Each path below is one point turned by a fixed rotation once a step. After each direction that follows a path, write how fast that rotation turns it, in degrees per step (0 if it stays still).
Each turn is a multiple of 5 degrees from 10 to 175, or 0.
Each row of a path follows its step; steps can be skipped.
Rotation 1:
step 0: [  6   1  -4  12   2  21 -16 -31  -5  -5  -9   0  42  27 -14  -5  40 -25
  -9 -13  36 -13  -3  37 -44  11  17   8  -5   2  11   9 -23 -32  -4  15
 -34  15  -3   3   8  -1  -5  28  39 -45   0   2  14  -2   3  23  -5 -39
 -14  11 -43   9  27]
step 2: [ 41  21  41  -3 -25 -29   8 -10  21 -16  10  29 -33 -10 -12  -8   0  11
   7  -4  42  20  18  17 -16 -37  18  29  -2  32   1  10   2 -24 -25  12
 -36  30  -1   5  27 -39  28   9  -2  -1   2   8  24 -23  -5  -1   0  17
   3 -38  15   5  -4]
step 3: [-10 -20 -28   6 -21  29  36  -1  -5  26  -4   3  -9  32   3  19  14   2
 -12  -9   4 -11 -16   5 -20  16  25 -11  24  -4  -1  24  48 -28  -5  40
 -22  -6 -16  57  38  14 -14 -13  -4   1  -9  29  24  -9   8  22 -18  -9
   9  35  20   2  24]
step 4: [ 42  24   9  18   4 -19   0  18   2  27 -19  11  11 -11  29  11  31  13
 -10 -27 -25  12 -32  -1  31   0   5  32  21   4   8 -14  12   3 -21  -8
  17  -9   4  -5   9 -49  38  -6 -27  10  56 -25   1   5 -10  -5   6 -33
  17  33 -15   9  19]
step 5: [  9  12 -23 -15 -49   0  23 -19 -19  -9  10  -4  -6  16  35 -12  -1 -20
  38  -2 -18  28 -13  54  20   3  -6  25  14 -14 -19  -3   2 -11   0   6
 -23  15  16 -19  25 -39   8 -19  15 -23 -34   4  -7   9  -6  10 -37  35
  -2 -14  37   4 -23]
step 6: [ 29   2  10  -2  18  20  -9   1  -2  15  23  12  22 -21  30  -8  17 -16
 -34  16 -38  -2  15  -3 -28   3  20  14  25 -21  19 -38  25 -16  -8 -32
   8   3 -43  61  -6   1 -18 -35   7 -18  -1  44  16  -6  -4 -16 -19   0
 -17   3 -14  17  -4]
step 7: [  1 -10  19  -6 -15 -16 -15  45  31   7  -1 -20  -4  17   6 -13 -18 -40
  17  16 -15  36 -10  -4  25  24   4   5   5  45  15  -6  28 -13  23 -11
 -16  -7   2 -27  14 -30 -41   3 -34  12  30  -9 -33  14 -13 -25  -3   8
  19  21  -3  43  -3]
step 8: [ 14   6  26 -30 -12  34  -9   2  16  -5  64  10  17   5  25  28   4  -2
  17  -2  21  18  -8  43 -13 -13 -32   6  -1   5  23  11  18  13 -41  12
   2 -38  -1  -8 -33 -13 -15 -16  12  19   6  13  -5  23   2  20 -33   6
 -31 -17  25 -27  -1]
step 9: [  1  -6 -27 -18  35   2 -23 -26 -19 -49  30  12  -4 -14 -18  40  14   3
 -11  14 -23 -35  -3  10  10  14  -1 -10   8 -17  -6  19   9 -29  18  -7
 -13 -19 -31  14   8   6 -12 -35  -7  -5  26   6  -4  38 -25 -24  13  13
  14  28  -6  52  -8]
step 10: [-11  -6  23 -14 -20  14 -22 -25  17  -8   1  -3 -36   8  -1  -5   1 -38
 -29   6  14  -8 -20   2  11  -3 -13   4  10   9  31 -40   8  -4  23  17
 -10  16  16  -8 -65 -37  28  38  -5 -14  24 -20 -37   8  25 -27 -17  -3
 -21  26 -11   3   4]
step 11: [-36 -13  15  22 -23  32 -28  12   5 -74  32   1  48 -20   3   6  42 -17
  17 -20   3   4   3  13  -1 -34  27   6  -1 -23  -4 -12   4   4   3  12
 -30  -6   5   4   7  22 -19   4 -11   6 -18  -6 -10  14  19  12   5  19
  28 -15  18 -21  11]
[  8   9  -7   1   6  -4   3  -9 -13   0   8  -8   1   8   0   5   2  -5
  -3   0  -1  -4   4  -3   3  -3  -6   0   2  -8   1  -4  -9   2   6  -7
  -6   0  -2  -5   1  -2   8   4  -3  -4  -3  -1  -1   3   2   0 -11   1
   0   0  -5   1   3] -> 80
[ -3   1   1  -3  -2  -6   5   7   6   1   7  -3   7   1 -10   2  -1  -5
  -4   1  -2   8   5  -3  -4  -6   1   0  -6  -6   2 -11   6   3   5   0
  -4   2   6   6   3   3  -5   2  -5  -7   1  -5   2  -7 -10   6   0  -4
  -7 -11   1   7  -4] -> 70
[  0  -4   3   2   7   1  -7   5  -3  -3   4  -5  -1  10   4  -3   9  -1
  11  -6  -3  -1   1  -4   8   7  -7   3   4  -1   7   6   5   4  -6   5
   2   4   3   4   0  -2  -3   9  -5   1  -9   0   4   2  -1   3   6 -10
  -3  -5  -1   4   7] -> 95
[  3   3  -2  -5  -5   6  -4   3  -5   8  -8  -4  -7   3  -2  -5  -4   3
   1   7   7  -3  -1  10  -4   7  -7   4  -9  -5   1  -2   7   3   9   7
  -3  -4   2   5  -1   4   2   0  -4   0  -8   1 -11   1  -2  -2  -6  -8
   1   1   6  -2  -2] -> 155
[-10  -7  -4   7  -5  -2  -1   0   6  -1  -6  -8  -2  12   4   7  -2  -3
   0  -9  10   7  -1   4 -10  -1  -8  -2   6   1   0   1  -4  -1   0  -3
  -1   4  -7   2  -6  -7   4   0  10  -2  -1   2  -3  -1  -6  -1  -4   3
  -5  -4   4   1  -1] -> 140
[  0   4   6 -13   3   3  -8   3  -6  -4   4  -1   5   4   1   2  -7  -2
   1  -1   0   4  -3   3  -8   6  -7  -4   1  -1  -2   3   2   1  -5  -4
   3   0   1  -3  -5   6 -11  10   0  -3   7   0   2   3  -1  -8  -2   6
   0   4  -8   3 -14] -> 35
Rotation 2:
step 0: [ 20  19 -43  -3  -1  -3 -10 -22 -12 -27  14  -2 -10  -2  13  28 -16 -12
 -11   4   4 -29 -19  -3  11   3 -14 -24 -23  16  19  25 -14  -5  10  -2
  -8   3  -8  53 -20  -4  24   5  -9  -7 -61 -15  -1  19  43 -17  -5  -2
  18   1 -28  12 -14]
step 1: [-29 -11 -39  27 -23  15 -23 -19  23  33 -15  -7 -22  14  21   4 -12  16
  -1   6   0  -3   6 -15  36  13  23 -16  14 -20  -8  38  10  44  -7 -14
  27 -19  26  12 -11  11 -13  -1  18  -7 -12 -17  41  28   1  -3  -6  -4
  -1   7  17 -18 -10]
step 2: [  6 -16 -25   9   6   5   0  -1   4  17  24 -43 -14  22 -10  30  -1   5
  -6 -18  25 -27  32 -33 -38   1  10 -24  -5  10 -15 -10  12  11  23  12
 -32  -5  -7  27 -30  15   8 -15 -16 -16   3 -16 -18  10 -27   3 -13  26
 -27  34 -26 -24 -16]
step 3: [-29   0 -12 -12  12 -32   4  30 -22  27  21  -5  14 -21  32   2 -22  41
  17  11  13  23  -9   1 -13  27  40  19  17 -16   6   3  -8  -1  17  12
  -1  15   0  34  -5 -11 -19  -3  -2 -22  12   6  16   5 -14 -10 -26 -12
   4 -24   4 -57 -18]
step 4: [-16   9 -35  -8   0 -18  -8   4 -62 -46  15  -6 -39 -17  -2  23   9  13
 -18  12 -16  30  15  20  -7  13  -2 -18 -12  46 -17 -32  -2  -1 -18  21
   3   4   6  17   0 -22  -5 -29   2 -12 -19 -25   1 -10  -6  21  -6  15
 -15   4  -5  -7   7]
step 5: [ 23 -19 -40  23   7 -38 -24  29  20  -8  17  20  -6 -13   1  14 -10 -29
  -7 -14   0   1 -13  16  35  -6  23 -27   6  -7 -20  11 -18  10  -4  14
  10  25  33  14  35 -11 -39  -5  15 -38  -2  13 -14  11 -16  -9   4 -14
   3 -14  36   1 -15]
step 6: [-13 -29 -33  20   0  16  16   2 -34   2  10  -6 -28  -6  -3  23 -14 -25
  12 -17 -10 -40  25  10  -2   1 -10   4 -26  38 -11  35 -26   2  11 -13
 -11  -4  13 -30 -28  -5  -8  36   9   1 -20 -21 -35 -15  13 -10 -15  -2
 -30 -16  12  -3 -26]
step 7: [  4  -4  -3  16  33  13  -7  54   4  17  15 -14 -11   3   3 -14   7   7
  21  22  17 -33  -5  -9  23 -10  12  30  22 -10  11   8  22  25 -15  18
  -5  -7 -13   7 -13  27  15 -25  39 -28 -22 -28 -11  30  12  -1  -1 -17
 -10 -41  23  -4 -26]
step 8: [-19 -41  13   0  15  27 -17   6 -19 -22  13 -47  16  -4  11   1  -1  21
 -47   2  -7   5   6  10 -29 -13  -9 -10  15  16  12   8  -2  -1  29   2
  -5   1  10   4 -34  16 -27 -14  32  -9 -28 -14   0 -14  11  -8  42  16
 -29   5   9 -37  16]
step 9: [ 42  -5   8 -10  18 -11   4  14  -9  15  49  12   2 -35  20   8  -9   2
 -21  -4 -11 -10 -39  14 -20 -13  -2   7   1 -23 -38  -2  21  31   3  18
  -7 -20  20  37 -31 -22 -33 -14 -15 -11  -8  -1  27  15  28   8   1  -7
  21  -6   5   4 -11]
step 10: [ 13  24 -17   2 -10  49  -2 -20 -29   2  34 -25 -22 -20  13   2  -1  26
  -9 -24  -2  -8   0  20 -26  12  30 -52  -9  28   4  41 -15  -6   1 -18
  29 -13   3  21  27 -14   0  21   7 -10  -5 -10  11   0   8  21   7   4
   7 -25  18   6   8]
[ 11  -3  12  -3  -3   1  -1  -3  -2   1  -1  -1   7   5   0  -2   0   0
  -3   0   3   0   2   3  -6   0   5   0  -2   2  -2   1   7   1  -8  -3
  -6  -7   7   0  -4  -6   6   7  10 -10   1   2  -2  -7   9   4   8  -4
  -1  -9   6   5   3] -> 25
[  1 -11  -2   0   0  11  -4   0   5   2   4   3  -3   6   4  -1   5  10
   2   0   4   8  -4  -8  -9   3  -2   0  -3   1  -3   5  -6  -1  -7  -3
  -2  -4  -3  11   0   0  -3   1  -4   0   5   1   4   7   9  -8  -4   6
   3   4  -3   5   9] -> 40
